[-2.52 -2.59 -8.14  0.86 -2.12 -3.34]  Bosu
[-1.79  6.17  4.24  4.16  4.34 -2.79]  zodi
[ 3.96  1.21 -1.82 -0.69 -2.92  2.14]  ralum
[ 0.11 -2.40 -1.95  1.74 -1.83 -0.59]  nogi
[-3.23 -3.41 -5.43  1.98 -3.22 -4.57]  Mafi
[-2.28  1.55 -3.10 -0.98  1.33 -3.03]  lef
[-6.39  1.91 -0.97  2.87  2.22 -3.62]  pozo
[-8.37 -9.37 -9.36  4.72 -2.14 -9.31]  Lepa
[-1.31 -6.69 -8.62  0.34 -5.02 -1.34]  Begab
where: [-3.10] : lef, 2
gone Lepa: [ 4.72 -2.14 -9.37 -8.37 -9.31] : [-9.36]

[-1.16 -1.15  1.45 -5.70  6.03]  buf
[-1.16 -1.76  5.12  2.30  5.14]  Begab
[-1.46  7.54  1.71  2.30 -1.45]  zodi
[-5.12  7.54  1.71 -4.40 -1.45]  nogi
[5.97 3.98 3.61 1.97 6.23]  ralum
gone zodi: [ 7.54  2.30  1.71 -1.46] : [-1.45]
gone buf: [-1.15 -1.16 -5.70  1.45] : [6.03]
gone buf: [-5.70  1.45  6.03 -1.15] : [-1.16]
gone zodi: [-1.45  2.30 -1.46  7.54] : [1.71]

[ 1.90  1.91 -1.46  0.73  0.21 -0.45  1.33 -0.30 -1.62  1.82 -2.13 -1.82
 -1.25 -0.40  0.49  2.51  4.99  1.76] -> Begab
[ 1.90  1.91 -1.46  0.73  0.21 -0.45  1.33 -0.30 -1.62  1.82 -2.13 -1.82
 -1.25 -0.40  0.49 -0.28 -0.89  1.87] -> Mafi
[ 1.16  1.44 -3.90  6.52  1.85  3.34  0.26  3.35  8.97 -5.24 -2.17 -2.44
  0.21  7.78  2.07 -1.87  9.08 -0.62] -> zodi
[-1.21  2.52 -4.99 -1.26 -3.31 -0.65  0.68 -7.72  2.43  0.91  4.60  0.12
 -4.80 -4.83 -3.50 -3.00  1.43  6.43] -> Lepa
[ 1.36  1.60 -1.89  1.00  1.76 -0.27  0.29 -0.19 -0.51  2.42 -2.27 -1.22
 -0.82 -0.33 -0.15 -0.94 -1.07  2.68] -> ralum
[ 1.47  2.13 -0.63  2.68  0.26 -0.96  0.44 -0.31 -1.25  1.84 -2.20 -1.01
 -1.02 -0.54  1.88 -0.44  0.09  1.62] -> Mab
[-1.06 -1.07 -1.09  0.83 -1.32 -0.83  1.62  1.85 -1.04  1.27 -0.30  0.29
  3.32  0.10  0.58 -0.79 -2.14 -0.75] -> Bosu
[ 2.77  1.41 -1.69  1.81  0.14 -1.01  0.59 -0.34 -0.91  2.05 -1.45 -2.25
 -0.76 -1.84 -0.17 -1.75 -0.16  1.67] -> nogi
gone Lepa: [ 4.60 -4.83 -7.72  2.52  0.68 -4.80 -3.00 -3.50 -4.99 -1.26 -3.31 -0.65
  0.91  0.12 -1.21  1.43  2.43] : [6.43]
gone zodi: [-0.62  3.34  1.44  0.26  7.78 -2.17 -1.87  1.16 -5.24 -3.90  0.21  8.97
  9.08  1.85  2.07  6.52 -2.44] : [3.35]
where: [0.09] : Mab, 16
where: [1.87] : Mafi, 17
where: [-1.22] : ralum, 11

[ 4.80 -0.63  5.14 -0.82  0.15  0.11 -1.39 -0.08 -0.53  1.16 -1.44  0.53
 -2.16 -1.38 -0.84 -3.40  0.86  0.70 -3.81 -0.44 -0.02 -0.30 -0.47  0.25
 -1.48  3.43 -0.83  0.01  0.71 -3.15 -5.35 -1.65 -1.40  0.38  0.93  1.14
  3.20 -2.77  0.12 -0.54 -1.21  0.30  2.19  2.24 -1.92] -> Bosu
[-3.94  2.99  7.54 -1.37  0.20  0.17  3.03 -0.42 -0.21  0.45  0.95  1.48
  4.39 -0.29 -1.27 -0.74 -5.46 -1.88  2.38 -0.07 -0.65  3.89 -0.05  0.82
 -0.98 -7.13 -1.37  0.03 -0.18  7.56  2.10 -0.24  1.62 -0.57 -0.44 -0.07
 -1.62 -1.01  3.25 -0.95  1.67 -0.45 -2.38  7.97  1.62] -> nogi
[ 3.30  0.42  1.15  0.89 -0.14  0.15 -1.56  1.18 -0.19 -0.85 -1.56 -5.11
 -5.12 -1.69  0.72 -0.62 -4.22 -3.47 -2.23  0.50 -0.28 -0.63 -4.51 -2.46
 -1.24 -0.91  2.63  0.14  0.61 -1.93  2.97 -1.40 -2.29 -0.92 -1.18  0.17
  0.01 -1.85 -1.02 -4.62 -0.70 -0.20 -1.79  8.96 -5.99] -> Mab
[ 1.61 -1.58 -4.20  0.41 -0.38  0.28  1.87 -0.22 -1.85  1.75  0.76 -3.32
 -3.65 -2.81 -1.74  0.14  4.15 -1.32  3.75 -0.53  1.78  1.44  5.84  0.88
  0.56 -1.34  0.21 -0.04  0.32  2.71  1.73  0.83 -2.57  1.09  0.75  0.61
 -1.68  0.76  3.49  4.19 -0.06  1.41 -0.61 -3.72  1.38] -> lef
[-1.32  1.11  3.12 -0.48 -0.59  0.86  3.98 -0.78  1.23  0.01  1.16 -4.88
  0.99  0.56 -0.12  1.81 -0.10  0.32 -3.77 -1.14  3.27  2.02 -1.03 -0.22
  0.27  4.10  3.18  1.84  0.19  8.06  5.00  1.05 -1.27 -1.46 -1.37  0.84
 -4.35  0.72  0.52  2.63 -1.88 -2.34 -2.77  8.87 -6.32] -> zodi
gone Bosu: [ 0.93 -0.02 -0.47 -3.40 -1.21 -0.30 -0.44  4.80  0.70 -0.84 -5.35  2.24
  0.53  0.30 -2.16 -1.92 -2.77  1.14  1.16  3.43  0.01  5.14 -3.15  0.15
 -0.08  2.19 -1.65  0.38 -0.83  0.12  0.71 -1.44 -1.38 -1.48  0.25 -1.39
 -3.81 -0.54  0.86 -0.63 -0.53 -0.82 -1.40  3.20] : [0.11]
gone Bosu: [ 0.15 -1.65 -2.16 -1.92  0.71 -0.08 -1.40 -1.48 -0.83 -3.15  0.30  0.86
  1.14 -0.30 -0.44  0.38  3.43 -0.84 -3.81 -0.47 -1.21  0.01  0.53 -1.44
 -0.54 -0.02  3.20  0.11 -1.39 -2.77 -3.40 -5.35  0.93  4.80 -0.63 -1.38
  0.70  0.25  2.19 -0.82  0.12  2.24  1.16  5.14] : [-0.53]

[ 0.31  4.03 -3.40  7.01 -3.51 -0.96] : pom
[-2.63  2.79  3.10 -1.62 -1.68 -1.69] : buf
[-1.07  4.22 -5.09 -0.97 -1.68  5.26] : ralum
asked: [-2.63  2.79  3.10 -1.62 -1.68 -1.69] : buf
gone buf: [ 2.79 -2.63 -1.68  3.10 -1.62] : [-1.69]
asked: [-1.07  4.22 -5.09 -0.97 -1.68  5.26] : ralum
where: [-0.97] : ralum, 3
gone pom: [ 0.31  7.01 -0.96 -3.51 -3.40] : [4.03]
where: [-3.40] : pom, 2
gone buf: [-1.68  2.79 -1.62 -2.63  3.10] : [-1.69]

